In the data rows, 128 means zero.
Here is a table of points, one per row:
[122 146 166 178 221 149 145 119 119 144 102 109 107 117 111 113 132 127
 107 113 105 112 148 115 146 129  82 121 126 124 121 104 131 130 142 111
 102 142  92 136 113 163 142 184 244 116 159 118]
[139 108 120 106  96 124 130 198 185 156 180 123 115 144 109 118 120  99
 117 128 104 102 110 135  93 100 123 122 112 129 116 128 170 221 183 165
 124 140  91 109  97 119  89 126 111 121 102 100]
[122  75  92 100  92  97 105 107  75  99  97 163  90 124  80 119  87  86
  99  85 110 108 113 124 144 114 120 120 117 117 131 114 124 123 121 116
 104 138 137 203 204 138 117 117 111 128 118 114]
[149 126  94 111  96 162 113  70  98 111  84 108 150 116 109 120 135 150
 124 183 178 205 154 198 111 121 119 106 165 116 111  95 124 189 215 220
 156 129 143 103 121 112 159 120 116  96 119 137]
[118 124 132 106 100 109 138 103 122 132 121 140 123 150 231 254 142 129
 145 118  92 130 133 145 184 204 170 161 170 161 119 124 122  99 151 105
 114  99  82  99 119 102 116 126  87 111  91 119]
[120 137 101  99  85 177 136 232 221 166 149  97 143 114 123 113 102 100
 116 111 141 123 140 139 135 125 104 112 142 121  98 128 119  84 102 100
 151 136 144 215 184 119 112 133 119 113 142 107]
[115 110 110 126 163 200 171 209 180 162 146 127 100 122 119 114 135 119
 130 130 123 131 120 114 126 102 109 100 124 104 133 101 106 105 108 107
  89 122 113 109 101 117 115 137 102 167 161 255]
[129 129 108  96 105 114 134 102 107 110 109 246 179 194 198  69 120 111
 103 129 116 109 114 104 137 117 109 151 119 113 112 115 138 103 129 130
  92 124 139 187 191 154 136 134 121  93 108 113]
[113 206 255 212 131 110 116  87 116 117 139 117 117 115 106 124 119 108
 119 113 120 118 116 115 105 116 119 113 128 109 123 122 118 125 131 131
  93 110 107 167 192 183 143 146 133 107 111 117]
[154 123 107 108 102 122 131 105 112 102 113 193 183 189 242 200  67 122
 151  85 128 109 135 130 100 124 127  88 118 141 153 134 122 135  82 117
 124 137 119 121 115 208 155 172 194 130 128 108]
[125 115 126 107  96 111 119 108 113 116 118 121 122 130 110 114 161 167
 140 186 175 188 153 156 116 112 126 156 158 255 255 211 153  99 121 111
 119 121 119 117 119 113 118 120 117 122 124 131]
[135 131  92  88  93 102 126 129 155 187 178 140 118  90  92 112 100 118
  93 111 110  94 108 106 140 184 212 176 188 196 170 121 139 125 117  98
  95 134 146  96 122 109 131 116 121  97 145 116]
[119 123 115 155 179 165 148 215 179 115 122 123 122 108 108 120 120 146
 136 123  80 151 108 131 106 129 127 143 115 130 106 111 121 106 132 129
  92 128 136  91 132 177 196 139 229 186 151 128]
[ 83 118 108 101  70 105 145  92  96 123 135 137 107 119 120  69 103  88
 130  95  90 111 116 125 115 111 127 128 128 114 121 122 115 124 149 157
 252 183 171 105  78  98 125 135 118 137 101  99]
[231 250 208  93  74  95 120  96  92  97  96  89 117 113  94  96  96 112
 129 101 103 104 124 113 123 110 115 127 111 110 116 121 119 109 114 108
 105 117 113  94  96 103 124 123 138 179 182 200]
[131 145 152 213 193 163 122 145 120 117 106 120 139 108 123  99 135 104
 139 111 107  97 121 126 175 175 213 161 178 203 170 128 122 146 108 135
 109  95 109 128 108 117 114 144  95 136 129 113]
[127 125 108 101 110 110 102  99 125 105 104 111 122 133 158 224 200 177
 118 167 118 124 102  76 113 113 126 106 103 114 124 111 111 106 142 154
 209 113 213 128 119 110  88 132 121 103 124 115]
[131 113 116 109 102 123 129 101 112 109 120 113 138 128 137 229 237 183
 177 127 109 103 111 115 123 119 103 131 130 108 124 113 114 124 109 128
 148 176 162 183 157 116 128 105 101 111 126 118]
[123 104  76  92  99 122 118 100 138 145 175  69 122 109 101  99 108 107
 120  99  89 108 116 112 125 112 122 121 101 119 116 137 105 104 121 109
 109  95 103 150 179 209 175 157 151 106  97 127]
[117 120 110 125 114  90 117  82 117 109 118 110 119 109 111 128 179 153
 141 179 194 178 139 131 139 112 116 108 110 124 103 226 255 166 124 137
 101 134 116 103 109 117 114 111 107 137 113 124]
[119 133 119 139 188 202 157 190 140 130 115 125 118 118 130 122 108 121
 131 112 101 105 127 137 109 111 113 128 108  88 141 211 241 192 139 126
 102  97 109  84 118 102 119 126  92  97 125 101]
[104  95  94 119 119  95  86  59 124 108 127 234 161 117 110  94 106 120
 130 107 104 102 111 134 105 133  97 115 132 117  94 131 103 118 112 108
 119  97  96 102 100 101 117 124 128 184 193 209]
[134 114 198 200 195 167 130 125 123 138 136 119 137 116 129 112  89 136
 105 136 102 122 147 142 123 121 138 117  77 112 124 107 133 119 113 107
 184 143 182 185 146  89 132  91 108 122 118 124]
[126 143 150 156 236 165 114 187 115 112 143 137 149 113 114 131 108 104
 132  98 151 133 139 108 127 107 116 154 112 145  99 118 104 142 153 172
 233 183 153  84 161 134  94 118  86 124 125 132]
[101 115 111 130 101  98 115 108  94 133 131 102 157 191 241 221 144 116
 101 119 127 114 122 120 123  95 122 137 114 108 121 118 115 130 130 115
  94 129 111  97 113 101 140 116 162 195 194 191]
[161 145 145 226 214 107 152 133 159 139 121 114  91 153 124 111 106 131
 121 112 127 123 103 159 123 108  96 125 142 106 119 135 107 115 121 116
 167 146 211 154 116 124 129 120  86 114 111 108]
[135 113 130 101  75 113 132 166 184 196 173 129 138 120 107 102 106 143
 133  96 119 116 155  83 168 133  95 116 105  94 141 132 136 194 166 240
 148 105 136 112  89 105 129 105 122 124 121 110]
[ 99 130 108 117  95  95 119 112 114  85 135  94 110 141 116  88 148 171
 143 173 187 186 189 173 163 242 161 148 106 128 124  83  94 110 102 109
  81 145 122  76  97 131  84 121  83 102 120 116]
[126  92 131 113  91 114 122 110 105 127 141 137 112 113  92 119 164 142
 155 208 226 163 144 172 155  88 133 140 128  81 117 112 105 105  99 107
 128 106 111 100 125 176 167 162 214 134 159 118]
[123 107 159 149 209 170 143 151 139 126 113 102 137 150  95 111 115  98
 120 114 145 110  96  77 128 186 181 118 182 150 153 137  91  72 114 112
  97 123  77 100  76  90 123  72 132 122  75  91]
[135 153 100  93 126  94 134 128  90 150 120 119 127 103 129 123 176 180
 163 196 186 186 155 152  88 113 145 122 122 106 108 120  91 148 118  87
 127 122 104 228 169 132 136 136 121 157  96  97]
There is one direction along which these points spread out most. Take the direction at right angles to it along which they spread out most. Go by this last direction. Where along it does each point below lie, from 0 to 99? The average is 50, and the first point in the table lies past the average. One standard deviation of the points above along it is 16.
[101 115 111 130 101  98 115 108  94 133 131 102 157 191 241 221 144 116
 101 119 127 114 122 120 123  95 122 137 114 108 121 118 115 130 130 115
  94 129 111  97 113 101 140 116 162 195 194 191] 75
[135 153 100  93 126  94 134 128  90 150 120 119 127 103 129 123 176 180
 163 196 186 186 155 152  88 113 145 122 122 106 108 120  91 148 118  87
 127 122 104 228 169 132 136 136 121 157  96  97] 45
[ 99 130 108 117  95  95 119 112 114  85 135  94 110 141 116  88 148 171
 143 173 187 186 189 173 163 242 161 148 106 128 124  83  94 110 102 109
  81 145 122  76  97 131  84 121  83 102 120 116] 26
[ 83 118 108 101  70 105 145  92  96 123 135 137 107 119 120  69 103  88
 130  95  90 111 116 125 115 111 127 128 128 114 121 122 115 124 149 157
 252 183 171 105  78  98 125 135 118 137 101  99] 47
[134 114 198 200 195 167 130 125 123 138 136 119 137 116 129 112  89 136
 105 136 102 122 147 142 123 121 138 117  77 112 124 107 133 119 113 107
 184 143 182 185 146  89 132  91 108 122 118 124] 50
[118 124 132 106 100 109 138 103 122 132 121 140 123 150 231 254 142 129
 145 118  92 130 133 145 184 204 170 161 170 161 119 124 122  99 151 105
 114  99  82  99 119 102 116 126  87 111  91 119] 50
[139 108 120 106  96 124 130 198 185 156 180 123 115 144 109 118 120  99
 117 128 104 102 110 135  93 100 123 122 112 129 116 128 170 221 183 165
 124 140  91 109  97 119  89 126 111 121 102 100] 37
[122  75  92 100  92  97 105 107  75  99  97 163  90 124  80 119  87  86
  99  85 110 108 113 124 144 114 120 120 117 117 131 114 124 123 121 116
 104 138 137 203 204 138 117 117 111 128 118 114] 65
